128 stands for zero in the data rows.
Here are some rows, each followed by its group. Rows of different groups can look alike.
[112 151 124 115 121 152 144 125 107 126 145 126 151 116 114 152 123 123 124 116 102 122 133 174 108 147 127 145 118 128 130 126 119 128 123 118 129] A
[116 128 135  98 147 115 150 155 156 113 114 103  97 113 146 114 146 116 127 114 132 115  91 105 128 111 132 111 127 146 138 124 137 125 122 123 169] B
[118 140 145 117 107 148 117 109 107 144 131 160 133 134 131 149 105 151 167 153 157 143 134 134 109 149 115 117 178 110 113 172  98 133  98 146 129] C
[109 149 143 118 112 178 137 118 109 174 144 162  88 130 106 175 134 142 128 102 147 146 138 137 103 150 131 112 153  78 139 157 107 145 122 127 127] C
[149 128 130 171 148 146 120 136 115 118 129 142 126 127 106 100 128 121 113  87 126 108 132 133 121 137 101 149 125 125 130 122 100 142 145 126 150] D
[128 133 129 131 139 122 102 127 119 149 131  91 139 126 124 132 127 104 125 120 120 142 143 118 123 126 125 152 134 137 130 108 124 135 124 130 143] E
[151 127 122 117 133  91 128 125  97 114 124 104 158 145 151 104 161 111 144 143 149 130 143 119 171 104 121 115 158 131 126 108 109  90 145 102 128] B
[143 159  98  96 109 205 131 163 137  84 109 131 188 129 173 145 144 147 129 161 111  99 126 165 133 145 128 105 119 100 115 136 150 105 124  89 121] A
[143 122  49 108 176 123 237 135 189  19 106 126 126  95 229 123 216 128  62 120 182  62 137 121 229 154  71   3 117 161 149 119 181  53 175  58 168] B
[115 160 120 124 122 102  98 132 146 140  81 126 107 119 122 101 120 143 176 144 124 154 114  84 123  72 125 118 108 119 122 142  96 144  84 140 122] E
[120 111 144 109 160 117 128 119 145 112 128 107 123 107 119 153 137 129  98 129 131 137 144 134 119 135 164 126 123 131 147 107 125 111 149 123 140] F
[137 123  95 169 153 137 136 126 114 128 140 162 140 137 109 107  85 145 121 115 103 122 124 118 132 160 146 153 113 130 134 109 175 137 112 143 146] D
[ 94 134 103  95 119 212 106 163 132  78 137 117 192 122 170 152 113 141 150 153  92 108 154 183 111 146 146 148 129  96 127 125 162 105 121 165 109] A
[154 146 128 138 101 174 143 105  88 135 130 137 122 107  92 175 117 165 124 145 142 132 156 123 116 140 129 126 110 115 154 147  82 113 152  96  95] G
[155 146 159 127 134 108 133 105 154 116 121 147 110 135 150 135 122 120 124 110 102 131 126 132 137 104 120 137 154 151 143 138 129 142 140 127 149] F
[142 139 134 125 102 143 106 144 109 146 108 122 149 152 160 113 117 118 154 111 108 121 128 133 124 131 122 149 126 150 120 115 154 146 115 127 149] A
[142 169  91 151 132 193 150 131 113 143  85 136  46  45  48 232 145 243  66  45 142 125 197 100  69 206 106  97  69  71 187 155  72 133 255  58  73] G
[117 139 141 123 132 136 102 156 112 125 123 138 130 136 139 110 107 114 150 122 110 134 114 129 121 103 150 139 140 142 109 146 140 120 110 139 125] E
[125 182  93  78  97 179 162 160 147 130 115 179 102 162 142 191 153 168 137 176 152 141 119 116 110 173  99  95 161  90 124 203  67 134 120 185  98] C
[100 150 120 131 109 102  86 144 138 148 126 136 101 104 124  86 107 143 136 147 111 127 146 103 143  92 139 123 122 129 137 132  95 152 129 182 117] E
[132  78 127 104 123  91 123 101 137 107 148 102 139 115 146 123 118 114 115 141 125 134 148 169 146 137 144 163 121 144 124  88 130 122 126 145 104] F
[149 137 124 130 123 130 148 150 123 110 134 127 136 111 120 126  99 119 138 117  99 101 123 136 106 149 128 130 110 139 110 142 151 133 112 124 119] G
[139 106 132 126  87 122 143 113  80 159 124 121 143 167 127 143 128 130 142 157 168 164 135 120 113 122 114 133 162  84 123 112 113  92 124 149  80] H
[148 163 116 118 149 173 127 136  98 132 130 115 129 106 109 168 106 172 127 111  92  95 157 143 110 157 142 144 128 115 129 131 136 133 135 109 105] G
[151  78  60  48 195 136 168 102 203  39 132  39 131  73 187 172 168 131  74 144 148  97 144 174 169 144 183  54  89 144 172 139 206  80 161 152 164] F
[121 136 143 128 123 103 151 116 126 136 160 164 141 160 136 146 124 112 166 140 156 152  96 123 179 162 122 132 182 137 108 155 129 137  91 152 138] C
[129 123 100  78 142 163 109 148 130  66 121 105 177  86 169 149 161 129 116 138  99 113 154 189 150 126 136 106 104 126 126 104 179  92 152 143 101] A
[142 102 108 173 128 106 110 126 116 145 123 136 170 122 122  77 112 117 122 141 119 119 130 102 160 123  94 132 154 144 123  94 139  86 114 139 102] H
[126 114 135 117 132 165  96 129 128 128 139 112 179 128 139 127  98 130 120 143 114 109 124 148 131 137 115 153 107 120  93  98 154 114 116 151 128] A
[111 105 133 172 191 130 140 114 138 104 130 150 148 112 113 121  84 136  77 128 119 127 115 128 134 162 118 131 113 132 133 106 133 123 127  92 110] D
[136 150 151 155  91 108 106 136 131 125 144 118 121 158 121 113 136 115 156 119 132 102 131 146 107 113 130 151  98 125  98 144 136 135 129 135 153] H
[126 112 140 143 172 128  93 117 138 139 131 145 117 113 119 149 100 108 104 102 125 125 119 109 112 158 103 140 111 142 141 110 152 145 140 136 149] D
[110  89 106  99 149 119 115 129 121 147 149 126 119 139 125 136 133 108 142 146 145 161  89 124 121 123 149 106 139  84 142 129 119 168 115 164 133] C
[138 127 150 114 121 133 142  97 112 157 146 108 131 162  98 123 132 109 122 140 124 140 117 131 114 128 143 145 144 110 122 132 106 134 149 140 106] H
[ 96 152  96  71 119 163 144 181 140 125 130 146 175 176 159 171 112 146 184 216 152 157  92 113 117 119 115  70 152 116 108 156 107 133  74 181  83] C
[158 109 133 140 140 110 150  87 144 119 131  90 129 111 120 120 161 106 108 110 137 122 139 119 132 120 137 110 107 143 141 122 129 109 135 103 153] B
[161  90  64 122 121  73 151 109 161  97  79  99 141  98 124  75 159 131 108 170 153  97 134  92 154  85 127  57 145 130 126  91 105  54 162 132 119] B
[136 125 116 154 118 118 115  95 124 129 123 153 121 156 114 131 103 120 144 149 148 152 136  97 150 131 113 120 143 130 120 124 111 128 119 131 105] H
[ 84 168 150  97 120 145 133 172 144 146 107 133 104 153 143 145 112 156 180 146 157 138 127 107  93 103 113 120 152  84  99 152 137 125 114 152 119] E
[142 102 125  99 168 117 127 138 161  89 150 100 108 123 146 131 117 121 100  87 132 116 117 122 167 154 139 114 133 134 140 117 138 156 136 147 157] F
[143 104 126 131  99  83 127  78 103 158 116 141 162 171 116 121 129 130 134 162 140 171 141 127 113 115 130 150 157 104 110 123 105  93 121 146  96] H
[ 98 122 121 132 140 141 121 110 147 120 147  97 129 133 135 140 115  99 136 121 110 137  93 143  99 153 147 124 117 122 176 106 121 143 124 146 141] F
[173 113 144 141  89 108 135 106  94 132 102 138 143 117  88 126 129 150 125 136 137 122 153 168  99 120 138 120 152 107 125 116 119 116 165 115 108] H
[132 136 149 137 128 123 112 124 126 118 128 139 118 133 147 103 134  91 113  91 128 103 125 120 137 140 121 172 134 145 126 139 162 121 136 114 143] D
[151 117 138 156 124 120 124 121  94 142 134 155 128 125 118 120 123 119 135 168 134 128 124 110 107 134 121 146 120 129 108 123 108 128 128 120 103] H
[ 83 162 108 113 138 123 147 177 228 135  95 113  79 144 128  93 116 196 160 151 115 146  76  29 152   0 129 114 129 111 119 113  92 152  82 191  92] E
[117 152 155 122 102 130 126 138 112 153 130 113 130 141 142 126 123 106 144 133 107 132 141 159 120 112 158 131 149 153 123 170 100 150 134 114 148] A
[ 95 175  91 119 114 158 163 138 131 100 111 121  86 101 105 133 156 169 111 147 139  91 172 123 122 143 114  90 119 128 148  99 135 127 188 100 110] G
[131 137 115 114 135 120 124 133 158 152 111 110 110  91 105 151 141 162 114 145 111 113 152 114 113 130 175 148 119 114 164 117 109 140 164 158 132] F
[130 151 145 135 133 116 148 120 120 137 116 129 108 133 129 129 134 126 142 135 147 125 139 154 123 125 140 130 157 129 106 144 109 158 118 111 145] C
[147 114 152 152 111 109 123 139 107 162 120 154 174 152 107 134 128 144 147 143 141 172 105 115 141 131 116 129 145 120 102 128 120 115 100 139 103] C
[134 160 102 104 111 177  91 154 124  90 132 137 162 127 155 125 125 131 134 133  85  97 156 169 143 131 133 126 108 113 117 144 154 108 137 127 118] A
[129 135 141 123  98 134 116 124  99 118 150 121 134 128 127 116 152 128 126 135 123 115  99 107 149 102 140 122 130 135 124 109 128 113 131 138 136] H
[138 113 155 132 118 109 114 106 129 134 135 115 131 107 132 130 158 111 118 122 145 133 141 147 131 116 130 155 135 106 118 148 109 138 140 124 125] H
[148 132 127 139 123 126 126 121 126 144 143 126 105 140 122 119 131 140 109 139 157 131 121  94 114 119 119 123 127 116 103 137  96 109 148 117 123] E
[102  54 101 113 186 109 167 108 212 109 116 116 116 127 129 119 105 192  84 156 135 136 133  59 155 149 161 136  77 125 163  57 123 150 118 188 124] F
[124 143 153 149 119 108 133 127 107 123 134 139 111 108 105 149 133 136 110  95 139 131 134 126 113 160 128 125 137 124 146 148 125 154 146 115 141] G
[134 155 107  92 113 170 154 154 134  96 137 153 149 113 184 153 161 106 124 146 173 116 124 131 121 169  76 101 155  87 123 176 124  79 148  94 140] B
[125 163 123 128 123 154 107 126 107 108 154 121 119 136 122 144 122 162 121 105 129 114 140 142 119 142 116 120 122 125 129 149 138 117 160 107 112] G
[137 160 144 146 108 127 154 125 135 116 139 125 112 130 140  96 145 120 115  96 157 110 114 123 127 111 131 109 134 148 133 130  84 122 155  98 155] B
[115 170 111 123 110 141 142 128 124 132 119 123 116  87 125 126 160 133 113  95 136 114 141 109 126 137 149 134 133 134 124 149 116 117 160  76 133] G
[103 137 123 135 117 113 115 159 123 115 120 127 130 124 105 106 140 135 174 102 105 121 118 125 132 119 120 169 135 139 118 159 118 144 106 124 130] E
[112 146 128 148 133 148 112  97 118 130 137 140  92 151 114 128 111 105 131 114 121 125 130 127 133 149 103 135 122 124 137 154 122 132 139  97 126] G
[137 147 136 155 167 145 137 112  93 140 141 131  84  85  74 168 115 175  98  82 129 118 157 123  91 169 126 138  94 105 142 145  86 153 179  89 121] G
[141 131  95 170 149 157 133 136 145 118 123 138 122 130 107 147 105 158  99 108  73 105 133 129 140 167 104 139 102 143 119 111 166 149 132 139 113] D
[117 101 160 118 120 134 127 101 148 110 106 100 112 103 126 141 122 144 128 133 154 122 101 120 120 117 155 119 115 112 150 118 132 155 131 128 144] F
[142 128 149 123 119 135 122 152 121 131 129 116 150 111 156 121 172 109 142 109 124 122 134 167 137 111 118 139 124 146 112 145 134 135 133 123 153] B
[118 146 106  99 142 178 107 137  98  81 140 133 164 106 135 133 104 136 154 134  84  95 130 152 111 146  96 119  97 130 109 127 155 122 140 134  94] A
[126 127 156 164 143 132 162 123 158 133 119 174 128 122 127 109 118  98 125  99 133  96 101 113 168 150 105 114  98 139 125 151 136 130 133 109 145] D
[100 142 123 118 127 145 146 153 132 121 110 135 101 151 122  93 116 146 118 127 113 128 125 104  84  90 128 141 142 127 111 130 145 165 101 124 142] E
[162 142 102 126 150  84 173 109 142  96 134 103  98 110 156  95 194 104 117 126 179  92 129 162 147 120 101  82 140 140 142 105 131 105 174  87 141] B
[120 109 138  99 129 120 136 133 140 117 151 108 123 139 159 144 167  83  92 117 160 115 123 165 137 122 132 116 131 141 167 123 136 117 141 104 175] B
[100 133 104  96 113 182 140 129 153 131 149 106 156 152 176 148 119 133 163 162 135 141 126 114 122 132 101  89 144 144  96 143 126 117 119 170  92] A
[127 122 139 113 125 140 110  97 128 136 139 134 121 160 154 160 128 103 123 162 146 155 117 146 142 162 146 106 135 105 111 156 134 136  92 144 134] C
[110 132 119 122 131 125 116 138 162 127 113 114 123 115 112 146 114 159 147 105 144 118 111 101 107  93 159 123  85 118 156 119 104 150 152 126 116] E
[131 135 182 126 116 108 117 109 121 127 136 153 128 132  87 110  85  99 138 136 117 125 137 122 104 118 122 163 139 140 117 138 145 142 121 126 146] D
[119 143 155 125 120 119 127 118 118 125 118 136 117 125 108 132 137 109 129 104 141 135 141 117 108 120 126 145 125 153 125 148 107 129 135 116 159] B
[106 149  88 121 137 173 138 143 134 116 112 125 140 123 120 179 125 126 104 131 102 111 159 172 128 149 108 138 108 125 127 133 138 142 161 133 118] G
[135 136 157 149 129 103 153 127 137 121 133 133 125 133 156 118 151 115 112 119 150 109 125 134 153 118  90 110 147 158 125 154 134  92 151 107 133] B
[126 150  90 168 132 145 146 122  97 161  98 147  71  88  77 188 126 174  95 130 134 102 170  91  82 181 110 142 107  73 173 140 105 132 183  84  87] G
[139 110 144 137 129 115 102  91 132 133 133 135 113 131 130 118 127  92 111 127 123 133 141 134 137 137 136 143  83 141 133 118 137 127  90 119 133] H
[134 121 148 140 118 108 117 113 118 136 146  96 130 145 115 100 129  98 139 121 125 102 157 140 127 121 141 136 141 149 119 139 145 135 130 133 141] B
[127 146 141 138 117 146  88 133 114 140 146 131 113 119 118 134 107 122 139 100 113  80 108 135  86 123 135 148 130 120 120 140 145 161 141 116 134] G
[121 113  89 203 189 141 152 119 130 118 122 199 106 113 118 125  86 123  87 136 119 128 136 101 175 171 100 147 115 147 125 131 176 145 124 144 153] D
[144 140 105 191 156 117 197 134 116 132 128 183 107 154 157 129 133 126  93 123 123 140 116  78 158 197  60 126 142 107 143 156 133 139 133 108 143] D
[101 116 122 108 121 127 147 122 165 159 115 160 109 155 131 173 106 116 168 201 174 172  80  88 137 127 139 122 168 107 141 157  88 146  83 166 138] C
[101 153 135 113 121 125 142 144 119 167 121 128 102 138 154 100 123 138 172 151 113 179 138 127 127  95 117 120 167 119 128 118 122 139 113 150 127] E
[ 93 125 110 132 122 112 131 121 127 139 141 118 134 113 109 157 122 141 116 114 135 128 117 125 104 138 147 117 145 104 122 121 127 148 127 124 117] F
[131 132 125 143 140 122 112 167 122 139 144 137 126 131 131 134 106 154 109 119 116 122 136 106 104 140 106 120 103 112 136 153 120 139 112 114 126] G
[106 136 167 123 120 110 138 143 122 129 117 123 118 104 130 126 127 112 148 119 144 147 119 122 140 114 122 113 137 145 113 142 113 135 150 138 136] C
Group B spreads out most along one direction. Which 3 other groups' directions of most spread are closest to that one, closest first?
F D A
Which 5 groups are nearest to each row below, nearest first, going by the distance to the centre of the group?
[132 135 142 130 103 112 101 137 115 161  93 143 126 116 133 120  85 128 127 108 130  99 114 115 110 102 121 129 120 143 127 145 115 162 133 156 144] -> E H D C G
[107 140 157 142 108 115  95 107 119 155 117 145 142 132 115 128 128 115 144 117 123 133 144 127 144 114 121 125 132 125 106 130 108 147 103 122 140] -> H E C D A
[146 112 159 111 152  95 153 129 146 103 127  95 107 133 157 127 143 101 107 101 157 113 120 153 157 110 132  92 140 150 125 112 121 102 146 100 147] -> B F H D E
Which 5 groups are nearest to each row below, nearest first, going by the distance to the group's nearest row?
[122 123 139 123 131 132 106 131 113 132 152 122 132 127 125 117 139 118 128 123 126 132 137 142 118 129 118 128 128 160 114 114 151 108 154 133 141] -> E B H D C
[104 155 123  96 129 168  92 143 106 118 115 113 125 140 137 125 123 143 165 123 107 115 155 113 108 104 147 143 108 117 101 119 132 107 135 149 111] -> E A G H B
[117   6 109  23 170 106 141  58 225  96 157  40 169  85 155 215 165 120  47 202 195 172 101 157 169 178 254 126 117  62 196  57 136 142 130 205 131] -> F C B A H
[125 122 121 121 125 125 121 134 125 142 124 115 151 112 114 122 138 118 138  98 113 133 141 151 131 136 124 154 112 108 140 143 136 125 126 123 127] -> E A H B G
[146 104  88 106  70 113 110 103  81 107 129 134 194 164 148 122 137 129 165 180 137 165 175 169 159 120 115  96 124 127  94  65 142  71 144 108  75] -> B H F C A
[125 132 140 131 107 134 124 129 113 135 122 119 145 140 110 108 113  94 135 137 102 143 137 161 100 112 124 142 114 164  96 132  95 124 136 126 129] -> A B E H D
[138 144 131 143 105 157 164 125 115 163 101 153  97  99 115 123 121 126  93 114 136 104 127 106 132 140 115 126 134 135 141 140 126 138 147  85 150] -> G B D E C
[146 119 157 126 132  96 119 115 126 143 129  94 107 123 129 135 133  92 124 101 121 102 118 159 113 119 145 133 120 147 120 147 114 135 124 125 169] -> B H E C A
[107 150  81 112 136 219 107 153 118  74 134 161 205 123 153 129 131 152 160 152  63  77 139 164 151 140 119 129  94 146  97 135 190 100 113 151  86] -> A G D E B
[136 150 112 159 117 137 174 117 143 112 127 125 112 133 147 126 149 135 118  95 120 114 134 112 135 114 107 114 125 116 153 143 131 114 143  98 139] -> B G F E D
Which 4 groups are nearest to each row below, nearest first, going by the average distance to the group's rows?
[143 102 135 169 121 128 140 104  88 162 111 133 148 120  87 112 117 163 126 116 129 129 124 128 117 142 117 107  96 110 143  91  88  94 150 102  84] -> H G D E
[123 119 114 115 107 112 109 113 134 165 105 127 145 142 128 111 116 124 146 163 115 141 132 134 126  73 116 151 137 138 115 100 123 113  98 141  96] -> H E A C
[124 138 168 143 119 118 102 142 116 168 150 129 116 104 126 127 129 112 120  95 117 121 126 137 111 117  97 171 133 148 106 132 124 140 129 136 141] -> H D E G
[125 134 137 154 120 109 129 132 104 110 119 127 120 144 129 117 132 114 125 102 125 122 133 136 127 100 128 143 139 153 105 131 140 126 106  99 147] -> H D E B
[141 109 138 148 153 141 114 122  89 127 128 143 115  92  96 142 128 163 114 111 120 117 136 142 108 145 124 120  91  98 150 110 110 122 144 103 101] -> G H D F
[147 152 162 115 132 134 141 158 147 139 110 118 103 137 126 101 150 126 161 141 119 123 117 119 120  82 151 104 139 134 135 121 128 134 140 139 135] -> E H B C
[125 137 121 152 147 143 110 144 115 128 108 149 124 127 103 143 111 148 112 121  91 104 126 120 118 159 114 135 133 150 137 118 134 128 140 123 130] -> D G H A
[123 142 158 130 108 130 105 138 117 144 148 127 116 125 116 118 133 109 107  91 145 138 124 133 126 124 139 164 162 161 111 137 122 137 137 114 162] -> H D E B
Group A spreads out most along one direction. Which 3 other groups' directions of most spread are closest to that one, closest first?
F B C
Which 3 other groups have their centres nearest to the centre of group B, nearest first?
F H D
Which 4 groups are nearest to each row below, nearest first, going by the distance to the group's nearest row?
[142 109 166 134  91 119 151 133 115 134 114 113 139 148 128  89 143 115 130 127 156 125 150 153 137 116 129 107 153 144 162 109 134 108 153  80 120] -> B H C A
[105 133 125 117 113 152  87 142 103 113 131 121 141 115 142 126 129 142 154 126  94 125 142 149 116 135 130 134 121 157 111 141 132 145 136 129 133] -> E A B G
[134 112 124 149 121 100 118 137 131 164  91 108 128 118 108 121 145 125 152 139  93 130 131 110 122  78 138 128 132 112 127  90  97 145 133 143 102] -> E H F C
